0: [6 5 7 4 5 4 3 4 3 5 5 4 5 4 4 4 6 3 7 5 6 3 3 5]
1: [6 6 5 6 6 3 7 4 1 5 4 2 5 2 4 5 5 3 4 5 5 3 7 4]
2: [0 2 1 2 4 8 5 4 8 3 5 8 3 7 6 5 2 8 6 1 3 7 2 6]
3: [4 4 3 6 4 2 6 7 6 5 5 4 3 7 8 3 3 4 3 5 0 7 7 5]
4: [7 5 4 6 6 4 6 5 2 4 4 2 4 2 4 6 5 4 3 4 7 3 7 4]
5: [4 4 0 3 6 3 9 2 1 6 3 6 6 2 2 4 3 6 2 3 4 3 5 4]
6: [6 5 5 6 6 3 5 4 2 5 5 2 6 3 4 5 6 3 3 5 7 2 6 3]
7: [5 3 3 3 3 5 6 2 7 5 3 4 7 1 6 3 6 5 5 4 6 4 3 4]
8: [2 4 8 3 5 0 5 4 0 7 4 5 6 5 4 2 4 4 5 8 3 4 5 5]
9: [5 3 1 4 4 6 6 2 5 6 4 6 3 6 2 4 1 4 2 3 4 6 5 6]
10: [1 5 5 4 5 5 0 9 6 3 6 1 5 6 8 9 6 8 4 5 8 2 6 4]
11: [2 5 3 3 5 4 5 6 5 5 5 3 6 4 7 7 4 7 2 4 7 3 5 3]
12: [5 5 5 6 4 5 4 8 6 5 5 2 5 4 8 6 5 4 5 5 6 3 6 5]
13: [5 5 5 3 4 5 5 2 3 4 4 6 6 4 3 3 5 4 5 5 4 6 2 4]
14: [5 4 5 3 5 3 7 2 1 7 4 5 6 3 3 4 3 5 3 5 4 4 5 6]
15: [8 6 9 7 7 4 1 7 1 1 5 2 1 5 0 5 7 2 5 8 6 4 6 3]
16: [3 4 5 6 4 6 2 5 9 3 7 7 7 6 7 5 6 4 6 4 3 6 2 4]
17: [2 4 6 5 6 4 3 3 3 5 6 5 6 6 5 6 5 6 5 4 4 5 4 4]
18: [3 5 6 3 5 5 4 3 1 3 5 6 5 6 3 5 4 5 5 4 4 5 4 6]
19: [7 6 4 1 5 8 5 5 2 1 5 7 4 3 2 5 4 6 5 4 5 4 3 4]
20: [6 4 3 4 5 2 7 3 1 8 1 1 6 3 3 5 3 3 1 5 7 3 8 4]
21: [4 5 1 3 6 3 9 1 0 6 3 6 5 1 1 4 3 6 1 3 4 4 6 4]
22: [6 4 5 5 3 5 4 3 8 5 6 2 7 4 9 5 6 3 4 4 7 6 4 5]
23: [6 5 3 5 3 6 4 7 7 3 5 5 4 5 7 4 4 4 4 4 5 5 5 6]
24: [1 4 4 3 5 5 2 9 4 3 5 1 5 6 8 9 5 9 4 5 8 2 6 4]
25: [3 4 5 7 5 3 4 7 7 6 5 2 5 5 8 6 6 4 4 5 4 4 6 4]
26: [5 4 4 5 2 7 1 9 9 1 5 4 3 4 6 3 6 5 8 5 4 2 3 5]
27: [5 6 7 5 6 6 2 7 2 2 6 5 2 5 1 4 4 5 6 6 5 3 5 6]
28: [4 4 2 5 5 3 6 7 6 4 5 5 2 7 7 4 3 4 3 6 2 7 7 5]
29: [6 3 3 3 2 6 6 1 7 5 3 4 7 1 6 3 6 4 5 4 5 4 2 4]
30: [4 8 8 7 4 4 4 9 6 3 7 7 3 3 8 2 7 4 9 4 0 2 3 6]
31: [4 8 4 1 4 8 4 8 2 0 6 8 3 2 3 4 6 6 7 2 5 1 3 6]
32: [5 6 5 4 6 4 6 4 0 3 4 3 6 1 2 5 6 5 3 6 5 4 6 3]
33: [2 2 2 4 3 4 7 1 7 7 4 6 6 4 5 3 4 5 5 3 5 5 3 5]
34: [5 5 6 7 5 2 5 4 6 5 6 3 4 5 6 5 6 3 5 4 4 5 5 3]
35: [4 4 3 4 5 3 6 5 4 6 4 4 5 3 6 5 5 5 5 2 6 2 5 5]
36: [4 6 6 5 6 6 1 7 2 2 6 6 3 5 2 4 5 5 6 5 5 2 5 6]
37: [6 3 2 4 4 5 5 3 7 5 3 3 3 5 4 5 2 3 2 5 5 6 5 5]
38: [4 4 4 3 4 7 5 2 6 4 4 8 4 5 3 4 4 5 6 3 4 6 1 5]
39: [6 6 5 6 6 2 5 6 1 5 4 2 5 4 3 5 6 3 3 5 7 3 7 3]
40: [3 3 4 2 4 6 5 3 5 5 5 6 6 6 6 4 2 5 4 4 4 7 3 6]

[2 6 5 5 4 7 3 8 8 3 8 6 2 8 7 7 2 7 5 3 3 6 5 7] : 23 16 28 2 40
[1 6 7 3 6 6 3 8 2 2 6 6 4 5 3 5 5 7 4 6 4 3 4 5] : 36 27 18 17 19
[5 5 4 4 3 6 2 8 8 2 5 5 2 4 6 3 5 5 8 5 4 3 3 5] : 26 23 12 16 36
[5 4 9 5 4 3 4 2 3 6 5 4 5 5 4 2 6 3 7 6 3 6 4 5] : 0 13 8 34 17
[4 4 3 5 3 6 2 9 8 2 4 5 3 3 5 4 5 5 7 6 4 3 4 6] : 26 23 12 36 16
[1 3 1 2 4 7 4 3 8 4 6 8 4 6 6 5 3 8 6 1 4 6 2 6] : 2 38 40 33 16
[7 6 4 7 5 3 5 7 6 4 5 2 2 5 5 5 5 3 6 5 4 3 6 4] : 34 12 25 23 4
[4 3 2 7 5 3 6 1 6 6 5 3 3 6 4 5 3 5 2 6 4 8 5 4] : 37 9 28 34 33
[5 4 4 5 5 1 6 1 3 8 3 5 4 4 3 2 5 2 4 5 2 6 6 4] : 14 13 8 1 34
[6 4 6 5 5 4 3 4 3 3 3 5 3 6 1 2 5 3 5 7 3 7 4 4] : 13 18 0 27 36
[5 4 4 3 4 4 3 1 3 4 3 7 5 4 0 2 4 5 5 6 5 5 4 5] : 13 18 38 14 0
[7 3 2 5 3 5 5 3 7 5 3 2 4 5 5 5 3 2 2 5 6 6 5 5] : 37 23 9 22 7
[4 1 4 4 4 1 7 1 6 8 2 4 7 4 5 4 5 4 4 5 5 5 3 4] : 33 7 29 14 35
[3 5 0 0 5 7 7 5 3 3 4 8 4 4 3 5 2 8 3 2 4 4 5 5] : 19 5 9 40 38
[5 5 6 7 5 5 5 3 5 5 6 3 7 4 6 7 6 4 4 4 6 5 5 3] : 34 22 6 17 25
[6 5 5 5 5 5 7 1 3 3 4 7 3 5 2 1 4 2 4 6 0 8 4 4] : 13 38 18 9 14
[4 4 2 3 4 6 5 3 6 3 4 7 5 5 3 3 5 5 5 3 3 7 3 4] : 38 13 40 33 9
[4 4 2 6 3 7 6 4 9 4 7 5 5 6 8 7 3 5 3 1 4 8 5 5] : 23 40 22 16 37
[7 5 5 6 5 4 4 4 5 5 4 2 4 4 5 5 5 3 4 6 6 5 5 4] : 34 6 4 0 12
[6 8 8 6 7 5 5 4 1 1 7 8 5 6 1 6 5 4 5 4 2 6 3 3] : 18 27 13 19 36
[7 4 6 7 4 4 3 4 6 5 4 3 5 4 4 5 5 2 4 6 6 4 5 4] : 34 0 6 12 4
[4 2 1 6 4 7 6 5 9 3 6 4 4 5 9 8 4 4 1 3 4 8 4 5] : 23 37 22 28 40
[1 3 7 2 4 6 0 1 4 5 5 8 7 6 2 6 5 7 7 5 6 5 1 4] : 17 18 38 13 40
[5 2 5 5 3 5 4 1 6 5 4 8 3 5 3 1 4 2 8 5 2 6 2 6] : 38 13 33 40 0
[6 8 8 6 7 5 4 4 0 1 7 7 5 6 1 5 6 4 4 5 2 6 4 3] : 18 27 36 13 32
[7 6 7 8 4 6 3 8 8 1 8 3 3 6 8 4 6 2 6 4 3 6 4 5] : 23 34 12 16 26
[7 6 7 8 5 3 3 4 3 5 5 1 4 2 3 3 6 2 5 6 6 2 6 5] : 6 1 39 0 4
[3 3 5 7 4 4 3 5 9 6 6 3 5 6 8 7 5 4 4 4 6 6 4 4] : 25 22 34 12 16
